(in the rows, 128 means zero)
Rotation paths and how fast each direction turns (degrees each step)
Each turn is a multiple of 5 degrees from 10 to 175, or 0.
Each row of a path follows its step; steps can be skipped.
Path 1:
step 0: [124 141 131 131 127 128 123 124 117 125 121 140 111 133 122 122 123 135
 131 133 126 120 140 117 131 123 127 129 123 121 125 134 135 129 122 121
 133 129 123 125 124]
step 1: [127 131 124 124 127 125 131 129 121 125 124 127 127 124 133 123 127 121
 125 134 133 136 129 135 136 121 115 135 121 135 126 115 134 133 125 126
 138 138 111 135 141]
step 2: [123 138 131 132 123 125 133 127 122 132 117 137 127 141 121 119 134 118
 117 128 122 124 119 122 136 139 126 125 119 127 119 130 128 128 122 114
 129 123 128 123 129]
step 3: [131 136 119 126 121 128 117 123 117 122 124 131 132 128 137 118 133 136
 131 131 132 124 127 131 137 113 117 122 130 123 128 119 140 138 120 128
 125 129 127 121 125]
step 4: [128 131 129 135 114 129 144 126 121 129 118 130 115 136 124 131 125 128
 135 130 129 127 124 127 132 137 110 130 133 126 122 128 131 128 132 120
 134 135 117 131 129]
step 5: [120 136 132 122 125 135 122 133 117 119 119 138 132 123 127 120 123 130
 131 122 130 118 136 122 139 126 130 125 113 135 128 122 125 131 118 119
 134 132 123 126 132]
step 6: [134 135 135 126 125 117 132 123 126 131 120 135 121 132 131 122 143 122
 127 136 123 128 122 121 132 113 118 136 126 125 124 119 138 122 131 125
 136 127 118 128 132]
step 7: [130 130 112 130 122 122 131 128 117 134 123 139 137 133 134 129 129 124
 124 123 132 124 129 126 134 139 120 125 122 133 117 127 130 147 125 117
 130 131 126 128 128]
step 8: [129 131 133 127 112 130 121 131 118 123 120 124 119 135 130 124 131 130
 133 130 122 111 120 138 142 123 124 124 127 126 125 121 134 118 127 122
 128 131 131 122 125]
step 9: [128 133 133 129 118 125 133 120 123 122 126 144 121 126 128 123 124 135
 135 126 132 131 141 119 132 130 117 130 122 131 122 132 145 135 130 130
 132 129 118 132 127]
[125 128 126 127 132 131 127 130 128 131 130 129 128 128 126 130 130 133
 126 125 129 127 132 130 132 126 127 128 127 127 125 128 126 130 128 127
 129 124 127 128 126] => 155
[126 129 129 125 128 125 125 129 129 125 127 131 126 127 128 124 128 131
 129 131 130 127 127 129 126 127 132 125 129 126 126 126 126 126 129 127
 129 125 130 126 125] => 130
[125 130 129 128 125 130 128 130 131 130 125 126 128 126 127 130 130 126
 129 126 130 128 127 131 129 130 131 125 125 128 126 130 126 127 125 126
 129 131 132 130 131] => 125
Path 2:
step 0: [118 129 136 123 150 130 121 126 127 118 126 136 139 136 124 120 137 137
 129 124 134 133 121 131 125 126 133 128 126 137 116 127 136 121 123 131
 123 137 131 132 139]
step 1: [138 125 132 125 134 123 111 131 122 134 128 129 139 119 127 115 129 135
 133 123 144 131 136 125 129 144 139 131 123 121 127 117 126 130 133 135
 123 132 133 136 134]
step 2: [127 120 130 138 131 133 130 121 124 137 127 128 125 132 121 117 123 126
 136 133 147 134 125 128 129 137 123 121 137 135 128 129 122 138 125 127
 128 134 134 125 153]
step 3: [127 129 139 133 136 122 134 115 127 126 135 127 140 137 131 120 141 139
 133 131 133 122 139 117 120 128 135 129 139 134 121 126 122 135 124 128
 133 142 134 121 130]
step 4: [138 120 133 132 136 128 127 141 134 131 132 141 134 120 113 130 137 134
 127 134 134 135 138 129 119 130 135 129 126 131 129 127 118 127 125 126
 143 143 125 137 136]
step 5: [132 127 133 132 120 129 118 128 132 134 124 139 128 119 129 128 140 130
 132 123 140 140 124 106 119 124 123 122 132 122 129 129 130 143 133 123
 136 128 129 124 140]
step 6: [115 119 137 128 124 127 126 122 128 130 122 133 134 139 127 130 134 129
 145 136 131 124 131 122 119 117 145 116 132 130 125 130 134 131 128 124
 133 130 118 139 139]
step 7: [129 128 128 130 137 132 120 127 135 135 124 133 143 134 115 129 143 118
 136 119 122 125 133 123 130 128 134 129 113 129 122 118 134 143 133 133
 135 139 127 133 127]
step 8: [129 117 129 126 126 136 116 127 135 132 111 138 133 121 116 138 132 129
 139 120 138 134 134 133 119 136 125 121 134 129 115 128 125 133 129 130
 113 129 126 124 133]
step 9: [123 125 129 122 125 120 130 129 135 132 123 117 144 137 111 119 127 139
 148 128 133 133 126 115 131 129 126 124 135 129 119 121 134 128 128 123
 126 125 132 126 132]
[131 128 129 128 130 127 130 127 129 129 130 128 129 127 127 127 132 129
 125 128 127 127 130 131 125 126 127 129 121 128 129 125 127 128 129 126
 123 128 127 131 129] => 110
[131 128 126 133 129 127 131 127 126 125 131 131 127 127 130 128 129 128
 128 133 130 129 131 124 129 130 129 129 127 125 131 132 128 128 125 128
 127 130 130 128 130] => 35
[128 128 124 129 126 127 126 126 129 129 132 128 128 126 124 129 124 126
 129 129 125 127 126 127 130 130 127 130 127 129 128 124 127 129 127 126
 131 131 129 134 130] => 135
[127 129 130 126 127 128 132 126 129 129 131 126 126 131 126 126 128 126
 128 129 129 126 127 123 127 126 128 127 131 131 128 128 132 127 124 126
 124 128 125 129 129] => 110
Path 3:
step 0: [129 134 119 122 132 133 121 122 120 121 134 118 133 139 130 126 136 128
 136 122 128 124 136 139 133 128 130 120 147 120 135 127 122 118 124 123
 129 127 138 115 123]
step 1: [127 128 126 121 133 127 127 125 125 117 133 129 149 136 136 123 122 121
 131 132 114 122 118 131 133 143 123 122 124 124 127 124 123 123 129 135
 122 126 143 123 128]
step 2: [129 125 120 125 128 139 129 135 122 127 139 121 126 143 139 132 131 129
 124 118 111 125 132 129 130 130 129 142 130 129 140 126 131 120 133 131
 134 123 141 121 130]
step 3: [130 128 123 113 128 128 118 119 134 135 133 128 134 137 132 123 121 122
 118 116 119 127 118 139 123 129 124 118 127 129 143 125 120 127 120 133
 136 120 134 128 122]
step 4: [133 130 136 128 124 130 119 139 135 131 133 120 138 145 137 122 128 121
 134 122 125 116 129 118 126 138 126 137 128 133 143 133 118 133 124 130
 127 121 130 125 137]
step 5: [127 132 122 130 119 135 112 116 128 131 126 129 127 132 137 111 131 128
 122 122 123 132 124 126 117 141 130 133 141 132 137 121 129 124 132 124
 131 118 136 130 132]
step 6: [134 128 135 118 118 131 122 113 132 142 127 132 134 136 132 126 122 130
 122 134 117 120 130 123 126 132 127 134 130 132 123 136 121 132 115 124
 123 120 138 116 139]
step 7: [135 123 115 129 111 129 119 130 122 131 133 129 128 137 131 123 127 125
 130 119 128 116 140 139 123 135 136 132 133 139 119 121 116 132 131 120
 127 122 134 133 140]
step 8: [139 132 126 133 111 137 135 125 134 135 121 129 139 132 132 124 127 124
 115 123 129 134 129 133 126 138 120 128 124 117 119 124 123 129 117 126
 125 117 142 134 132]
step 9: [141 133 126 127 124 130 135 127 122 133 131 131 134 147 122 116 125 133
 119 127 127 117 138 125 125 125 128 139 130 128 120 137 124 136 134 120
 141 127 138 136 126]
[130 126 130 128 131 126 129 130 128 128 130 127 128 130 130 131 129 133
 126 128 132 126 129 123 129 127 132 131 129 127 128 126 126 127 128 126
 127 126 129 127 127] => 155
Path 4:
step 0: [135 135 126 128 143 121 134 129 135 124 125 134 127 143 126 134 132 125
 121 129 126 123 130 134 115 130 130 130 126 126 136 120 141 130 129 142
 122 132 125 137 122]
step 1: [117 135 136 126 131 126 131 125 128 131 124 133 133 130 117 133 126 132
 133 122 115 120 134 132 113 138 133 127 120 136 130 130 126 137 128 130
 134 117 124 144 132]
step 2: [124 130 128 127 114 115 133 128 126 126 128 133 141 125 120 140 133 131
 128 128 127 116 130 127 134 128 129 133 128 141 120 140 136 130 127 125
 135 141 132 133 136]
step 3: [138 134 122 127 120 128 134 132 122 135 115 126 126 127 130 129 129 142
 125 134 136 132 130 129 121 138 132 132 135 133 128 129 147 136 132 132
 121 142 128 128 131]
step 4: [131 126 139 140 132 124 128 127 126 131 131 127 121 119 131 128 128 133
 119 122 133 127 131 128 117 142 137 135 119 120 130 131 137 130 139 131
 136 127 114 134 123]
step 5: [129 133 136 136 125 118 143 125 124 127 133 134 130 135 128 134 126 121
 117 122 135 132 136 129 125 126 120 143 118 136 124 126 119 127 126 133
 135 124 119 132 136]
step 6: [122 139 129 114 133 123 125 127 126 142 127 128 129 132 133 132 131 136
 121 129 130 142 126 128 130 127 123 133 122 148 118 137 129 126 125 128
 123 130 126 138 129]
step 7: [127 119 123 123 132 125 143 122 132 131 124 128 128 123 134 124 132 137
 127 129 121 135 116 128 127 126 135 126 112 127 130 136 139 127 125 127
 131 146 122 136 122]
step 8: [134 119 134 135 128 117 140 127 128 123 121 131 123 137 132 126 134 123
 124 117 135 123 120 119 119 130 136 127 129 137 142 123 128 138 120 130
 123 131 124 138 125]
step 9: [124 130 134 118 130 123 128 142 122 141 130 134 122 133 124 124 135 127
 126 129 129 112 142 121 131 126 131 130 123 138 134 126 127 134 131 132
 130 124 116 141 131]
[128 126 132 129 129 125 127 128 131 129 128 126 125 129 129 126 127 129
 128 126 129 134 125 127 129 126 127 128 123 129 125 127 129 126 127 129
 127 128 126 124 132] => 40
[127 126 127 130 131 124 133 127 129 126 128 125 129 128 128 126 128 127
 128 129 128 124 127 128 130 127 127 131 129 126 127 131 128 125 131 127
 133 130 130 128 130] => 135
Path 5:
step 0: [128 127 133 132 134 118 129 132 117 119 136 131 133 127 138 126 131 124
 135 128 126 138 118 135 124 122 125 123 122 125 131 136 126 123 118 125
 138 135 125 134 134]
step 1: [132 129 128 130 134 125 129 128 118 138 124 127 131 124 122 134 112 139
 125 128 121 123 132 133 125 128 129 129 132 127 136 122 129 136 132 114
 131 129 131 119 137]
step 2: [122 126 131 129 125 134 124 136 130 132 119 119 130 123 125 132 134 121
 116 135 126 123 132 119 136 129 122 121 125 126 117 136 129 126 128 127
 139 133 120 130 136]
step 3: [129 126 131 141 126 128 129 134 131 129 131 129 130 135 129 128 130 122
 137 126 128 126 129 125 134 120 146 131 136 141 129 135 130 132 129 120
 133 118 126 125 120]
step 4: [124 135 117 125 124 129 136 123 133 120 123 120 134 131 130 131 133 137
 127 134 136 126 125 117 129 133 135 120 125 118 132 116 127 134 119 122
 126 124 132 127 124]
step 5: [120 131 138 128 117 127 137 126 129 120 130 135 122 118 124 121 126 129
 126 130 135 130 118 133 133 134 126 130 131 132 132 131 137 121 132 140
 129 122 123 116 131]
step 6: [136 122 131 122 128 114 125 135 134 126 125 129 134 128 130 130 134 129
 120 130 135 137 131 136 120 117 125 129 121 131 136 130 132 139 131 129
 123 136 134 124 117]
step 7: [136 134 117 122 135 124 132 126 129 123 125 132 134 130 112 127 123 131
 124 121 123 129 138 133 125 128 136 124 124 126 123 124 129 116 132 137
 131 127 121 131 135]
step 8: [131 134 136 128 137 136 137 129 124 129 139 118 121 124 128 120 131 127
 126 126 129 130 130 137 141 126 125 135 121 125 114 135 126 132 129 124
 127 134 135 127 125]
step 9: [135 132 114 133 133 136 123 124 127 135 127 123 121 124 142 135 131 124
 128 129 123 137 131 119 123 121 133 131 135 136 133 122 128 124 130 133
 131 130 135 118 132]
[124 124 127 128 128 128 131 131 129 128 129 130 127 125 131 130 129 128
 123 129 125 126 125 127 126 128 133 129 130 128 125 126 126 130 129 127
 128 125 127 130 128] => 45
Path 6:
step 0: [128 135 145 134 130 127 123 125 126 135 130 126 127 122 139 125 136 121
 136 124 119 136 118 127 122 126 130 136 128 134 122 127 130 129 119 120
 127 121 122 129 120]
step 1: [134 129 137 131 119 118 121 114 135 126 130 133 123 126 124 134 135 122
 136 130 122 124 118 130 126 126 127 129 120 129 131 123 137 127 135 122
 134 129 126 117 119]
step 2: [139 130 135 132 130 128 128 130 124 121 123 133 134 124 136 130 137 128
 145 125 114 139 122 132 125 129 131 127 125 128 117 128 124 128 131 126
 131 131 139 120 120]
step 3: [125 119 134 130 127 132 119 124 128 132 118 132 119 128 136 135 140 121
 128 120 112 122 123 130 123 124 126 137 124 130 128 133 131 122 130 131
 134 124 127 123 119]
step 4: [146 137 138 129 130 133 124 124 128 133 131 131 127 124 136 133 129 128
 134 133 118 133 129 123 119 130 126 134 121 127 135 131 130 131 127 126
 125 120 133 118 118]
step 5: [134 125 141 129 130 118 131 126 134 140 125 131 125 126 140 136 137 120
 136 123 126 129 123 130 124 120 132 133 119 130 124 126 131 119 128 117
 131 134 129 130 125]
step 6: [132 122 135 137 134 122 125 122 124 118 134 135 124 120 134 134 127 125
 140 126 123 123 119 126 120 131 121 133 121 133 127 138 134 131 132 126
 129 130 130 119 120]
step 7: [128 125 144 139 132 133 123 127 129 128 117 131 125 133 131 127 132 128
 144 131 115 134 126 124 129 122 133 133 123 128 132 129 127 121 133 118
 133 123 135 124 127]
step 8: [134 135 139 132 133 130 120 118 139 122 131 133 131 126 134 133 137 122
 132 116 123 122 123 127 121 122 124 137 128 133 129 132 128 119 123 134
 128 124 131 120 124]
step 9: [139 129 148 129 125 125 124 128 124 126 130 121 126 125 128 133 139 125
 137 134 119 130 126 121 127 122 132 129 123 121 127 135 142 128 125 125
 129 131 129 126 118]
[131 128 126 127 125 133 125 132 128 124 126 128 130 131 127 128 130 126
 127 126 125 127 130 129 128 126 129 131 130 125 130 130 127 126 127 131
 128 131 130 127 129] => 70
[129 131 127 128 127 129 126 131 130 130 127 127 131 130 127 130 129 134
 130 129 129 130 129 125 128 131 129 127 126 128 129 126 128 127 133 124
 127 128 132 127 129] => 135
[131 128 128 127 130 127 128 128 126 127 126 128 130 123 127 127 126 128
 130 130 125 131 129 127 129 129 132 125 128 126 132 128 125 125 126 127
 130 128 127 131 127] => 145
Path 7:
step 0: [120 128 123 129 138 116 140 124 127 130 123 123 127 128 139 117 125 120
 125 128 137 125 121 139 130 132 135 130 129 130 125 134 122 129 135 130
 130 131 122 114 140]
step 1: [122 118 127 131 142 122 124 124 136 123 141 117 125 130 137 127 137 127
 128 128 131 132 125 117 139 126 131 122 133 131 117 116 122 128 127 121
 128 130 129 132 127]
step 2: [128 123 130 123 137 126 127 125 130 130 111 127 118 118 133 120 125 124
 116 131 128 121 130 129 129 139 130 130 120 131 120 126 125 122 119 119
 136 137 135 128 119]
step 3: [138 137 131 131 144 121 123 131 117 126 137 124 122 123 129 123 135 132
 129 118 127 125 110 131 128 128 118 126 124 131 119 130 122 129 128 129
 133 128 135 125 130]
step 4: [123 115 128 119 127 118 126 137 128 139 134 132 133 122 127 118 128 121
 115 124 128 125 116 125 128 132 127 125 119 119 122 124 127 130 126 119
 115 124 126 129 129]
step 5: [126 125 126 133 138 124 126 124 125 126 127 136 121 127 127 106 120 145
 123 133 138 127 129 128 126 123 125 128 130 125 125 124 127 129 128 131
 123 127 142 130 136]
step 6: [141 126 127 121 138 124 125 118 123 136 135 129 123 121 132 123 129 120
 121 127 131 137 128 135 136 129 138 120 125 126 130 119 132 132 137 138
 123 123 131 130 117]
step 7: [129 119 137 116 134 133 127 131 121 128 129 133 119 128 132 124 135 129
 126 139 134 120 120 120 123 127 123 132 127 126 128 122 129 112 125 141
 124 133 127 138 124]
step 8: [130 143 144 128 133 132 120 126 126 125 123 140 130 120 133 119 122 119
 125 126 124 128 119 132 122 122 137 126 134 117 127 123 118 130 124 131
 124 125 130 134 127]
step 9: [125 121 138 140 132 123 128 133 127 138 130 137 120 135 126 124 132 121
 134 126 129 119 121 130 126 128 125 123 132 133 134 124 128 136 140 134
 112 136 126 128 121]
[132 127 130 126 131 131 128 124 128 125 129 125 125 129 126 130 127 128
 126 131 129 129 132 127 130 131 128 126 127 130 127 127 130 125 128 129
 130 127 129 127 123] => 80
[133 130 130 130 129 124 126 124 127 126 130 129 129 128 128 130 124 127
 130 127 128 132 126 127 128 125 129 129 128 128 124 128 128 132 129 130
 130 128 125 127 130] => 140
